Each row is where one point has got to under a steady rotation. How many steps took it there?
The counts run from 0 to 180.
[  0 -30   5 -18  26  31 -17  -8 -13   7  -6 -19  17 -18 -16   7   1 -20
  21 -31 -19  -3 -11  12   3 -20   5 -20 -50 -22  -3 -17   7 -18   9   2
 -24   6 -18  28 -27 -13  12 -17   7   2   3  34  -4   9 -10  32   1  14
  -1] -> 161
[ 19  -7 -45  -7  11  19 -30   7 -12   7 -22 -19  32  -8  25  -9 -17  -5
  30 -40 -28 -18 -20  -1   2  -9   1  -2 -11 -15  28   1   2 -10  11 -17
   1  -6   0  14 -27 -16   5 -20   7 -12  38  29  27   7 -20  -4  19  -4
  -8] -> 7
[ 13  -6   3 -21   7  23 -45  -9  15   4  -7 -23 -13 -36  -5   3   5  19
   7  -4 -22  36  16  16  22 -10 -14  -2 -31  -3  38   4  11 -33  13 -23
  -9 -20 -32  14  -9 -24   6 -12   9  17   8  38   3   0 -15   8  23   6
   6] -> 54
[  7   5  -7 -14   0   3 -20  33   0   7  -1 -12  38 -38 -20  20   7   5
  55 -11  -4  -4 -20  26   2  -5  21  -5 -17   0  38   5  -7 -14  28  -3
   2  -5  -1  20  12 -24   0  -4 -18   4   7  15   9 -16  15  -6  52  20
  -9] -> 10
[ 22 -20   0 -36 -19   3 -20  -2   9  -5 -25 -20  10 -18 -20   7 -15  10
  38 -28  -4 -10  16  -1   0 -30  34 -16 -36  -7   3  10  -2 -33 -21   5
 -26 -10  -8  16  -7 -15   4 -17  -5  13 -21  26  -2   8  23  33 -26  15
   8] -> 76
[ 11  -4 -18 -22   4   4 -33   8  -5   8  20   0  17   6   8 -11   7 -33
  48 -41   8   2 -15  15   9   1 -14  18 -28 -25  -1   4  19 -10   2   8
 -29   4   0  16  -7 -22  16   0  -4  -4  22   1  46   6  -8   1  43  12
  10] -> 166
[ 15 -21 -10 -15  29   4 -28  -4   3   6   4   5   3 -17 -16   6   0 -16
  36 -41 -13  -6 -13   6  -2  -7   4 -33 -27  -8   7  -5  -5  12  29  -9
  18 -10  -6  18   1  23  16   2   6 -25  52  27 -11  -7 -25   5  43 -17
  -7] -> 115
[ 21  -6  -4 -23   2  22  -8   4 -14   3  -8   1  12  -6  17  11  -2   8
  60 -12  14   3  20 -12  17  18  29   8 -32  24 -11  -8  10 -31  13  21
 -40 -22 -29  21 -18  -9   5 -24 -13  -9   6  17  14 -13  21 -10  10   9
   7] -> 35
[ 19 -26 -18 -35   0 -19 -22  -1 -31 -18  26  -7   2 -38 -38  -8  -6 -35
  31  -7   8  20   4   6   2 -18  12 -21 -37 -21   2  -2  -7 -23  -2   1
 -18  11  14  21  20 -19  -7   1  31   3  16   6 -26   6   4  13  22   2
   2] -> 72
[ 23 -18  -3 -30 -11   2 -44 -14  22  15  29   3 -20  -8   9 -10  -3 -16
  36 -40   1  24   6  20  17   1 -26 -10 -33 -28   7   6  19  -6 -19  -8
  -6  -8 -13   1  14  -1   5   7  23 -11  26   7  14  11 -28   0  39   5
  19] -> 69
[  1 -17  -8 -34  -9  16 -12  -3   8 -16   7  28  15  15 -11 -22   7 -26
  38 -28  11 -11  17 -18  34  -3 -12  -8 -47 -25 -17   8  -6 -24   1  22
 -16 -14 -11  24 -15 -10  14  -9  14  15  35  27  11  -7   9  17  17 -19
  11] -> 47
[ 21  -3  -5 -30  -9   8 -18   8  -8  10  12   3  24   6  -2  -9  -3 -21
  65 -36  15  -7  -5   7   6   2  12  15 -34 -26 -11   4   9 -28  -5  15
 -31   4   7   7  -1 -32  10 -10 -11  18  13   2  44  -4  10  11  28  10
   9] -> 165
[ 11 -10  -4 -17  22  -1 -35 -19  -6  -4  17   5 -13 -20 -15  -5   1 -23
  38 -25  -8  20  -6   5  24 -12 -34  -3 -45 -38  29   5  10 -16   4  -8
 -11  -1 -10 -15  10 -20  -2  -5  24   2  50  -2  10  14 -16  -4  20 -16
  16] -> 156
[ 22 -16 -10 -26  24  -4 -20  -6 -12   6 -33  -4 -12 -42  -7  11 -15  15
  33 -30  -1   3   8  -5  12 -12  15 -31 -25   6  21   7  -8 -11  22 -16
   7 -31  -7  10  16   7  15  -1   1 -22  55  18 -13   0  -2   1   0 -17
   9] -> 29
[  8 -31 -40 -24  11  11  -5   7 -15 -37  -8  -1  28 -27  -1  -8   0 -31
  23 -39 -13 -25 -16 -19  25 -16  10 -14 -28  -4  10   4 -27 -10  11   9
  -9   0 -13  12 -15  -2   1 -10  24  -6  35  19 -14  21 -11  -6  15   2
  -3] -> 104
[ 23 -26 -36 -37 -12   3  -5   6  -4  -4 -33  -7  20 -45   0   3 -18  -4
  45 -10   7 -17   5  -6  11  -1  42 -26  -3  20   7   6  -2   7 -13   4
  -6 -14  -9  28  -2   2  13   9  19 -20  22  31   6   2  14   4  12  -2
  -4] -> 19
[  8 -24  -8 -39  -8   6 -39  14 -28 -29   3   3  26 -23 -31 -13  -6  -9
  36  19   6  -6  16  -8  -1 -10  21 -12 -15  -2  12  10  -4  -8   0   3
 -25  -6 -14  30  11 -45  26 -10   7   6   7  35   0  -5  26  36  -5  13
  -4] -> 149
[ 18 -18  -2 -58 -24  -5  16  -3  22   7  -4  -3 -10 -38 -13  -1  -5   4
  41 -37  10  11   8  14  17 -21  26  -5 -33 -14 -16   7   0 -34 -22  22
 -15 -17 -22  27   7   5  -4  -4  16  14 -10  13  -8   9  25  13   8  -5
   5] -> 174
[ 28 -15   4 -43  -6  28 -17 -10   7  28 -21  -1  -3  -3   5  -2 -10  15
  41 -42   2  -2  -3   9 -12  -6  24   8 -42 -14  -5   8  25 -27 -16   5
 -15 -17 -15  15 -24 -17  14 -22  -8  18  -5  31  28  -3   2  28  -9   1
   1] -> 163
[  5 -22   5 -23  22  20 -17 -14   8   8 -11  10  -9  -7   1  -3  11  13
  10 -34 -15   6   8   0  24 -16  -7 -20 -28 -14  -5   4  -2 -38  25   1
 -11 -32 -31  28 -22  12  20 -35  11  15  20  43  -5  -1  -3  10  -2 -25
   1] -> 131
[ 15 -17  12 -35  -2   8  18   5   8  21   5  -8   4 -38 -34  16   8  -3
  49 -27  -4   1 -21  18  -3 -11  37  -5 -40  -5   0  -3  -4 -38  10  22
  -8  -4 -11   6  10   0 -16 -18  -4  18 -13  14 -16   9  17  12  27   7
   0] -> 87
[ 17 -19 -20 -39  10  -5  -5 -14  12  10 -17  -3  -5 -33  15   3  -3  19
  37 -54 -15  -6 -16   2   9 -23  21 -11 -16  -6  -2   3   6 -43  -2  20
 -25 -20 -22  20 -11   8   3 -37  21  -5  -7  19  10  21  11  -6 -13 -12
  -1] -> 3
[ 24 -23 -24 -26   5  18 -24  -4   4  -2 -44 -13  12 -46   8  14  -9   7
  31 -27 -22 -26  -6   0   8  -9  34 -17  -9  24  29   7  -5  -6   4  -5
  -8 -12 -25   8 -15   1  11  -7   5 -20  11  34   2  15  -8   2  -2  17
  -8] -> 106
[ 30 -29  -3 -41  18  16 -19 -11 -47  12 -12 -11   0 -22 -26  -7 -20 -11
  33  -7   6 -14   8  -1   1   9  34 -10 -25 -15 -14   8  -9 -15  10   6
 -31   5  31  21  14 -17  28 -10   0   3  30  21   2   6   3  20  10  -3
  -2] -> 61
[  9 -12  -7 -46 -21  -4  13   2   9   1   2   0  14 -25 -13  -6  -8 -18
  48 -40  11  -4   2   2  36 -24  18 -17 -26 -16 -23   2 -11 -37  -8  31
 -31   3  -3  16   9   0   6 -10  23   9 -11   0   0  22  21   7  11  -4
  10] -> 175
[ 32 -19 -14 -43 -14 -21 -22  -8 -15   3  19  -3 -21 -30 -23  -5 -21  -9
  40 -11   7  32  12  11  -4  -1  12 -10 -30 -13   7   5   4 -22 -13 -10
 -16  -4  12  13  32 -22  -5   7  27  -8  26   3 -13   4   5   2  20 -14
   5] -> 71
[ 33 -33  -7 -44  20   9 -13 -15 -25  30 -21  -1 -21 -37  -2  -8 -22  -1
  23 -32  10   3   9   7   3   9  29  -8 -26 -14 -12  17   1 -16   1  -4
 -21 -10  18  21   9  -5  30  -7  14   1  39  17  17   8 -15  11  -2 -11
   3] -> 60
[ 17   4 -24 -27 -11   6 -40  -4 -10 -15 -17  -9  16 -46 -12  -6  -4 -14
  34  14   3   3  21  -8  36   0   7  -1 -20  11  26  22   2 -16  16   7
 -41  -2  11  27  15 -37  17   8  -9  -2  27   4   8   1  16   9  13  11
  29] -> 51
[ 14  -6   6 -19   2  -2 -27  -5  -1  -1  22   4   4 -16 -16  -3  -2 -14
  56 -22  11   9   7  11  33   5 -28   0 -52 -27  25   0   1 -26  10  -3
 -22  -7   0 -10  23 -21  -3  -1   8   9  36  -9   8   8  -5  -3  17  -4
  22] -> 155
[ 18 -34 -17 -49  -9   3 -36  -9 -24  -4 -12   4  -1 -32 -21 -14 -20   8
  31   8   7  -6  18  -4  -8   0  27 -20  -6  -7   8  13   3  -2 -18  -4
 -20 -18   6  31   8 -30  37  -4   9  -2  25  34  10   0  15  25  -8  -8
  -6] -> 148
[  8   0  10 -10  -7  12 -34   6  -5  -7 -21 -14  35 -15  -9  12   4   5
  66 -16  -6 -25  -2   5  19  -1  22  -5 -10  15  27  -3 -13 -33  16  11
 -24   1 -15  -1   1 -17  12 -29 -16   8  -6  24   7   7  12  -8  22  23
 -15] -> 108
[ -2   2   8  -4  15   7 -21  26  19   3  13 -13  32 -28 -14   9  22  -7
  49 -23  -9  -1 -22  35  10 -16  -2 -14 -16  -6  25  -3  -2 -19  30   3
  -2  -8 -19  23   8   1   8  -9 -11   4  -1  16   3  -2   9  -6  59  20
  -7] -> 11
[ 15 -20   7 -25  42  16   0  -6   0   7   5   9  -8 -23  -3  -5  15 -22
  26 -51  17  10   2  20  27   4 -14  -1 -48 -31 -10   3   4 -24  15  -3
 -17  -4  -3   5 -12   9   6 -12  23  22  32  14  17   3 -27  -3  25  -9
   5] -> 58
[ 16 -17 -12 -22 -15  11 -50   4  29 -13  -4  -1   1 -17  19  -1   8   1
  21 -18  -2  22  19   7  13 -14 -12   1 -35 -10  22  18  19 -16   3 -13
 -21 -21 -52  20 -14 -15  13 -12  -4   0   2  22  24  -5   1  21  -8  22
  22] -> 152
[ -4 -14   5 -30  23   5 -32 -13  16   2   2   1  -2 -22 -19  -3  20  -8
  13 -18  -5  28   7  21  11 -24  -5 -41 -15  -8  -5  -6  16  -6  20  -7
  -5 -16 -25  50 -13   8  27 -11  19  -4   6  42 -12 -12   0  22  28  -6
   2] -> 43
[  7  -1   1  -4  15  10 -36   9   4  -3   8  -3  10   4  15   0  15  11
  48 -45 -12   8 -10  16   7   0  -9   4  -9  -3  27  -8   9 -34  17  -9
  -6 -10 -36  -2 -16   1   4 -36   4  -2  10  35  28   6 -21 -24  38  11
 -21] -> 110
[ 10 -12 -39   3   6  15 -21   8 -20  -3  -3 -12  43   3  15 -10 -11 -23
  38 -45 -14 -27 -22 -12  21  -7  -5  -1 -22 -26   0  -6 -11 -29  12   4
 -24   9   6  14 -21 -15   3 -25   9  -9  35  13  14   9 -11  -9  18   0
  -5] -> 6
[ 28 -27 -25 -35 -14 -14   6   9 -21 -11   0   5  -6 -36  -2 -10 -18  14
  33 -31  -2   2  11 -15  18 -12  20  -6 -27  -2   4   7 -25 -38   6   9
  -4 -29  -7  11  20  -1  -9 -20  15  -1  35  16 -17  20  11 -18  13 -24
  -6] -> 102
[-10 -18   0 -29   5   4 -23  -1   0 -24  13  21  23 -11 -21   2  24 -16
  50  -8  -2 -16 -10  -4  12  -9  20 -22 -16  11 -13  -6  -5  -7  16  42
 -22  -2 -33  38 -11   1  20 -22   9  -3   3  34  -1   0  25   9  30   5
  -9] -> 119
[ -1  -9   0 -11 -15   1 -26   8  28  -5  29  -1  12 -11  -6  -4   9  -5
  36 -50 -11   0  -4  17  32 -28 -25 -27 -19 -21  11   6 -20 -37  12   8
  -7 -14 -21  15  19  23  13 -14  11   4  -2  14 -12  14  -3 -10  38   1
  -3] -> 99
[  4  -3  -4 -21 -12   9 -32  -3  11 -18   0   2  27   7 -10 -12   3 -19
  48 -48  -1 -18 -10  -4  16 -18  -4   4 -38 -31   7   4  -2 -38  -5  17
 -30   5 -11  -1 -11 -24   6 -24  -1  25  -1  10  23  17  -8  13   0   8
   3] -> 78
[  4 -20 -14 -34  12   3  -6 -12  23  -3  -3   1  -7 -32   3  -2  12   9
  30 -52 -24  -4 -28   8   8 -31   3 -19 -24 -19   9  -2   6 -29   2  14
 -11 -11 -34  15 -18  12  -4 -30  30   9  -6  27   2  28   2  -2   1 -15
   1] -> 2
